One turn moves each row of this set onto another row. After a few examples, where does it send each row asked below?
Z785: [ -3 -23 -14  20  54  21 -18  31  47  -7 -26  42  -3  -9  21  28  -3  23
 -36  -7   3  -2 -52 -44]
Z731: [ 27  19  12  34  27  -3 -16  48  53 -13   3   6   5  25  16 -18  14  23
 -27   3  22 -24 -38 -31]
Z591: [ -8 -18 -36  33  19  12 -19  17  52 -10   2  29 -27  25   9  32  -6 -13
 -28  13   0 -35 -43 -19]
Z193: [  8 -11 -42  34  28  -1 -16  48  38   4 -10  32 -17   5   8  47  -1   9
 -21  -1  26   6 -39 -24]
Z556: [  5   0 -11  34  54  20  -6  20  55  -5 -38  18 -28   7  21  35 -13  -8
 -39   2  -7 -29 -29 -39]
Z24: [ 18  10 -20  16  45  15 -32  28  58 -17  -1  22   4  25 -12  40  -9 -24
 -13  11   7 -29 -52  -2]
Z806: [  2 -30  -9  25  61  17 -38  27  39 -16 -14  31  18  -8  -7 -12   3  22
 -14  -5   2 -12   5 -20]
Z422: [  9  -8   3  22  26  -3 -19  29  58 -24  -4  29 -11   3 -14  31 -23  21
 -11 -25  -7  20 -23 -13]
Z813: [ 14  10  -9  21  42   8 -13  43  47 -35  11  20  -6   0   4   9   2 -22
 -26  31  41 -22 -35  -3]
Z371: [ 25   3   7  27  19  14 -13  49  45 -54   4  23 -12   3  16  -5 -17  24
 -24   4  25   2 -22 -21]
Z130: [ 18  -2 -11  22  61  20 -46  20  49 -15 -44  16  14   8   5  -2 -10   8
 -12 -15 -15 -32  -9  -7]
Z73: [  4  -1 -12  38  38  16 -22  29  31  -2 -20  13  21  20   5 -35   0  11
 -12  17  25 -20 -11 -40]
Z186: [ 25   3 -13  28  65  16 -24  24  28 -18 -29   3  -7  -8  -3 -20  -9   9
  -8  12  15 -23   6 -18]
Z804: [ 14  19  -1  35  30  32 -14  23  56 -32   5  16 -16  36  -5  13 -37   8
 -10   2 -11 -23 -26 -20]
Z868: [ -8   6 -30  41  24  15 -11  53  45 -19  -4  26 -19  -5  40  10  -5  -3
 -23   5  28 -26 -50  -9]
Z451: [  6 -21 -11  42  51  33  -5  41  40 -15  -5  20 -25 -25  27  12 -12   6
 -24  18  14 -26 -32 -50]
Z640: [  8  -4 -15  36  38   4 -33  15  43  12 -35  -4   7   5  -5 -12 -18  -6
  15  -5  -8 -28 -25 -24]
Z664: [ 10 -30  -2  34  24 -10 -42  33  50  -3 -36  17  24   2  12  -9   8   3
 -15 -12   6 -11  -3 -25]
Z490: [ 28 -13  14  32  22 -30 -24  40  59   3   2   4  -4   3  -5  13  14  17
 -14 -15   5  -4 -26 -28]
Z495: [  5 -14 -11  20  44  -1 -29  53  56 -16  14  36  14 -11  -9  37   5 -10
 -14  -1  24   2 -38  -2]
Z499: [ 12   7   5  34  31   1 -22  22  61   7  16   2  -3  25 -12  -2  -3  15
  -1  -6 -15 -35 -50 -29]

Z193 goes to Z868
Z813 goes to Z24
Where do these go?
Z804 goes to Z422
Z731 goes to Z499
Z785 goes to Z451
Z664 goes to Z73
Z806 goes to Z186

